In the data rows, zero lies at 4.5, halfway between 4 and 5.
Some points:
[1 3 3 3 6 6 5 2 4 6 2 6 7 2 4 5 4 5 4 4 6 5 4 4 6 7 5 5 7 2 5 5 6 5 2 4 4 6 4 5 3 2 3 1 6 4 3 3 5 6 4 6 3 2]
[6 1 5 1 2 1 7 7 4 6 3 6 6 4 6 7 3 3 6 6 2 4 6 7 5 4 7 3 6 7 5 3 4 5 5 7 4 4 2 4 5 7 5 4 6 3 2 6 5 3 4 6 7 2]
[3 6 6 6 4 6 7 7 7 3 5 3 4 4 5 9 4 7 2 3 6 3 2 6 5 5 3 1 5 5 7 6 4 7 7 4 5 6 4 4 4 3 5 5 4 2 4 5 5 4 4 3 5 4]
[6 3 7 3 8 7 5 6 2 4 6 4 3 7 5 4 7 1 1 3 5 5 8 6 4 7 6 4 4 1 8 4 7 5 5 5 7 5 3 6 4 4 6 5 5 5 3 7 2 2 7 5 4 5]
[4 2 6 3 4 4 1 3 4 3 4 6 4 7 3 5 5 5 5 5 6 8 4 4 3 4 0 3 2 6 6 5 2 4 6 5 5 4 1 2 6 5 7 3 6 5 6 4 3 7 5 6 2 2]
[4 7 3 6 6 5 8 3 7 4 3 4 8 6 6 7 4 3 3 7 1 6 9 4 3 4 2 7 5 4 2 4 2 5 2 5 6 3 3 6 4 5 5 5 3 6 6 5 5 4 4 5 4 3]
[4 6 3 2 4 4 5 7 4 6 6 1 6 4 3 4 4 8 6 4 6 6 8 5 5 3 5 1 2 3 2 6 6 2 5 4 5 3 5 7 4 4 7 2 5 6 4 4 8 6 2 6 2 5]
[7 4 3 3 5 4 5 4 8 2 4 4 6 5 6 5 6 6 3 2 6 6 5 5 4 4 7 5 5 5 5 2 5 4 5 5 2 7 4 4 1 7 5 3 2 3 7 1 3 7 7 2 5 6]
[6 3 6 3 4 6 5 3 3 5 3 3 4 4 6 3 3 5 2 6 5 4 4 1 6 2 3 1 5 5 5 4 4 6 4 7 0 3 5 5 3 5 2 8 5 5 6 6 5 4 4 6 4 8]
[4 4 2 7 3 4 5 5 3 7 7 4 5 5 1 6 2 4 5 7 6 6 5 4 3 5 6 4 5 7 7 5 5 4 2 6 5 5 6 5 6 4 3 5 4 3 3 3 1 4 4 2 4 6]
[5 3 4 6 3 7 8 6 4 3 6 4 5 7 7 0 5 8 6 6 3 3 3 6 7 8 4 6 3 5 4 6 7 5 3 3 3 3 3 4 7 3 5 3 6 6 4 5 3 5 4 5 5 6]
[4 6 4 6 4 4 5 5 3 2 5 7 6 3 7 5 5 2 6 5 5 7 5 3 4 7 3 1 4 5 5 4 5 3 3 3 5 5 7 4 1 5 5 6 6 6 4 6 6 7 6 4 8 6]
[4 5 8 6 3 4 5 5 3 7 5 9 7 3 6 3 2 7 1 4 4 4 4 5 5 4 4 6 6 5 6 4 6 1 7 3 6 1 6 5 4 5 5 5 4 6 6 3 3 2 4 4 3 4]
[1 5 6 4 3 1 6 3 5 3 4 3 3 7 4 4 5 6 5 7 3 3 5 1 4 4 7 5 4 3 8 4 6 6 4 4 4 6 5 0 4 6 6 5 3 6 6 4 7 4 4 2 2 3]
[2 7 3 3 2 3 5 5 2 3 7 4 4 4 5 2 4 3 3 5 6 5 6 6 7 4 6 4 5 3 3 5 1 2 6 3 0 4 4 5 7 3 2 8 4 3 4 4 2 5 5 4 3 0]
[5 4 8 4 5 4 5 2 4 2 4 5 4 2 4 5 8 3 5 5 5 3 4 7 1 6 5 5 3 6 3 6 5 5 5 3 3 3 6 7 5 6 4 4 5 5 2 4 4 5 0 3 1 7]
[3 3 1 5 4 6 5 4 1 5 5 4 6 3 0 4 6 4 3 4 5 2 3 5 4 3 4 6 6 3 4 2 3 7 8 4 6 3 2 2 5 6 6 5 5 6 4 3 5 7 5 3 7 5]
[5 4 5 6 2 4 4 2 7 4 6 4 5 6 5 4 5 3 6 3 6 5 6 4 5 4 3 5 5 6 6 3 5 7 7 3 6 2 3 6 4 5 0 4 3 4 2 3 7 2 5 5 5 4]
[4 6 6 4 2 4 1 6 3 5 3 3 7 4 5 4 3 3 5 5 6 6 4 4 6 5 3 7 3 2 4 6 4 6 3 6 5 7 2 7 4 5 5 4 6 6 4 2 4 3 4 1 6 5]
[4 1 6 3 7 5 5 5 4 2 3 5 4 6 3 5 2 5 5 4 2 7 4 2 2 2 4 4 7 3 3 5 5 2 5 2 5 6 6 5 8 3 2 2 3 5 5 5 5 3 3 1 9 5]
[5 4 3 4 5 4 6 4 4 8 5 5 5 5 5 4 3 4 5 3 7 3 4 4 2 6 4 5 6 6 3 7 5 5 6 4 3 6 1 3 4 6 2 4 1 7 7 9 4 4 5 3 5 5]
[5 3 5 6 6 4 4 5 6 6 2 4 9 7 3 4 5 4 5 3 5 4 3 6 4 5 4 5 3 2 7 5 3 2 3 5 3 6 7 5 8 6 3 7 3 5 3 5 8 5 7 6 5 6]
[7 6 5 7 6 7 2 3 5 6 4 2 4 7 7 3 4 4 5 5 4 7 3 5 2 5 7 4 9 7 6 2 6 4 7 5 4 5 3 6 5 4 8 7 6 5 4 5 7 5 2 4 3 3]
[3 3 5 2 8 4 3 6 7 4 7 5 7 4 4 4 6 7 9 3 7 4 4 3 3 4 6 5 4 4 3 3 4 7 2 3 6 4 4 4 4 2 6 9 5 2 6 4 2 4 2 6 5 5]
[2 4 4 5 5 5 5 4 4 6 4 7 3 5 5 6 8 5 7 4 5 3 5 4 6 0 4 5 6 6 1 6 6 4 5 7 5 7 7 7 4 5 5 5 7 6 4 4 3 3 7 4 3 4]
[4 6 7 7 3 5 4 4 4 5 3 4 3 4 5 5 7 6 5 6 9 3 6 3 5 5 5 4 3 4 2 2 4 6 3 5 3 3 6 4 7 3 8 1 1 1 4 6 5 4 6 4 7 3]
[5 1 6 7 4 4 3 4 2 3 6 2 3 3 7 7 5 5 5 1 2 3 4 2 6 5 8 6 4 6 4 7 3 3 3 5 8 4 3 6 5 5 4 5 3 3 7 4 7 7 6 5 5 4]
[5 7 3 5 7 4 2 5 6 7 4 4 3 2 6 8 7 6 4 5 2 6 1 5 5 5 5 2 3 3 3 4 7 3 2 2 2 2 2 2 6 5 3 5 4 8 2 2 3 3 7 4 5 5]
[4 6 3 5 6 2 3 2 4 5 8 5 3 2 6 3 5 6 4 5 4 3 5 8 5 5 1 2 7 3 5 3 4 4 3 5 7 7 5 5 9 6 5 3 6 3 8 3 6 3 3 5 5 7]
[6 6 3 3 2 6 2 3 7 1 0 3 3 3 3 6 4 7 5 6 7 3 5 6 4 6 6 5 6 3 5 6 6 4 4 3 9 4 6 5 5 7 3 7 7 6 4 6 1 5 5 8 6 4]
[4 5 5 8 6 4 5 7 4 4 1 2 3 3 3 2 4 5 6 3 2 5 6 4 5 7 5 3 5 5 3 3 0 4 7 6 5 5 4 2 2 5 2 3 6 4 5 4 3 0 5 6 3 6]
[5 7 8 6 3 4 5 1 7 6 7 6 4 7 0 6 3 2 5 2 3 3 4 6 7 4 6 4 4 3 4 5 6 2 3 6 4 5 3 4 2 3 5 4 7 5 5 6 4 5 3 5 7 6]
[3 7 5 5 5 3 5 8 4 6 3 7 1 6 7 5 4 5 5 6 5 3 3 4 4 3 4 8 1 4 5 0 3 4 6 4 6 6 4 7 4 3 1 3 5 3 4 6 4 9 3 6 4 7]
[8 7 4 5 4 5 3 6 3 4 4 8 5 7 3 2 6 5 3 6 3 5 3 4 4 3 6 3 5 3 4 7 4 8 3 3 5 4 6 4 3 7 3 2 5 2 6 5 5 5 3 5 4 2]
[9 4 4 2 3 5 4 5 3 4 6 5 5 4 6 5 4 3 6 6 4 3 4 5 5 3 3 7 8 4 5 5 2 3 4 5 5 4 5 1 3 0 4 4 3 5 3 5 6 3 6 5 2 6]
[6 5 1 3 3 5 5 4 7 6 5 4 4 4 5 4 3 2 5 2 3 3 1 0 4 6 5 3 3 4 4 4 3 6 7 3 5 5 9 7 7 5 9 3 5 5 5 4 2 4 5 5 3 3]
[4 5 2 4 8 6 6 5 6 3 6 6 1 1 3 3 1 5 5 4 5 5 5 5 2 3 6 7 4 5 8 7 4 5 4 6 2 1 3 6 5 6 5 4 8 3 5 6 7 3 8 3 5 4]
[6 3 5 5 8 2 3 5 4 7 6 2 5 3 3 5 4 5 4 6 3 5 7 4 6 5 3 8 5 5 4 7 6 6 8 5 3 5 8 3 3 5 5 4 4 4 4 5 3 7 5 7 6 3]
[4 5 4 4 5 3 3 4 5 3 4 5 3 5 5 3 2 4 2 1 6 8 3 7 8 4 5 6 3 6 2 3 6 7 3 7 8 3 7 2 6 3 5 5 2 6 2 6 5 6 4 2 4 4]
[3 4 4 3 5 7 4 6 5 6 4 3 2 5 5 2 4 3 3 3 4 1 5 6 4 4 2 5 4 9 5 5 4 2 0 0 5 8 4 3 1 5 6 5 4 4 3 2 5 4 4 5 6 4]
[2 4 3 4 2 5 2 7 5 3 3 4 4 3 3 5 6 1 4 7 4 5 3 6 4 6 4 5 1 4 3 5 9 3 6 7 4 4 5 6 5 3 5 5 3 3 9 3 6 3 3 6 4 4]
These points spread out most along one direction. Where along it does each point below lie, from 0 to 99? 50 is the average, and the first point above lies past it. One standard deviation of the points above along it is 16.
[3 4 4 3 5 7 4 6 5 6 4 3 2 5 5 2 4 3 3 3 4 1 5 6 4 4 2 5 4 9 5 5 4 2 0 0 5 8 4 3 1 5 6 5 4 4 3 2 5 4 4 5 6 4] 45
[5 4 8 4 5 4 5 2 4 2 4 5 4 2 4 5 8 3 5 5 5 3 4 7 1 6 5 5 3 6 3 6 5 5 5 3 3 3 6 7 5 6 4 4 5 5 2 4 4 5 0 3 1 7] 67
[2 4 3 4 2 5 2 7 5 3 3 4 4 3 3 5 6 1 4 7 4 5 3 6 4 6 4 5 1 4 3 5 9 3 6 7 4 4 5 6 5 3 5 5 3 3 9 3 6 3 3 6 4 4] 82
[6 6 3 3 2 6 2 3 7 1 0 3 3 3 3 6 4 7 5 6 7 3 5 6 4 6 6 5 6 3 5 6 6 4 4 3 9 4 6 5 5 7 3 7 7 6 4 6 1 5 5 8 6 4] 72
[4 6 6 4 2 4 1 6 3 5 3 3 7 4 5 4 3 3 5 5 6 6 4 4 6 5 3 7 3 2 4 6 4 6 3 6 5 7 2 7 4 5 5 4 6 6 4 2 4 3 4 1 6 5] 60
[1 3 3 3 6 6 5 2 4 6 2 6 7 2 4 5 4 5 4 4 6 5 4 4 6 7 5 5 7 2 5 5 6 5 2 4 4 6 4 5 3 2 3 1 6 4 3 3 5 6 4 6 3 2] 59
[5 1 6 7 4 4 3 4 2 3 6 2 3 3 7 7 5 5 5 1 2 3 4 2 6 5 8 6 4 6 4 7 3 3 3 5 8 4 3 6 5 5 4 5 3 3 7 4 7 7 6 5 5 4] 45
[4 5 5 8 6 4 5 7 4 4 1 2 3 3 3 2 4 5 6 3 2 5 6 4 5 7 5 3 5 5 3 3 0 4 7 6 5 5 4 2 2 5 2 3 6 4 5 4 3 0 5 6 3 6] 32
[8 7 4 5 4 5 3 6 3 4 4 8 5 7 3 2 6 5 3 6 3 5 3 4 4 3 6 3 5 3 4 7 4 8 3 3 5 4 6 4 3 7 3 2 5 2 6 5 5 5 3 5 4 2] 53
[5 3 5 6 6 4 4 5 6 6 2 4 9 7 3 4 5 4 5 3 5 4 3 6 4 5 4 5 3 2 7 5 3 2 3 5 3 6 7 5 8 6 3 7 3 5 3 5 8 5 7 6 5 6] 44
[4 6 4 6 4 4 5 5 3 2 5 7 6 3 7 5 5 2 6 5 5 7 5 3 4 7 3 1 4 5 5 4 5 3 3 3 5 5 7 4 1 5 5 6 6 6 4 6 6 7 6 4 8 6] 50
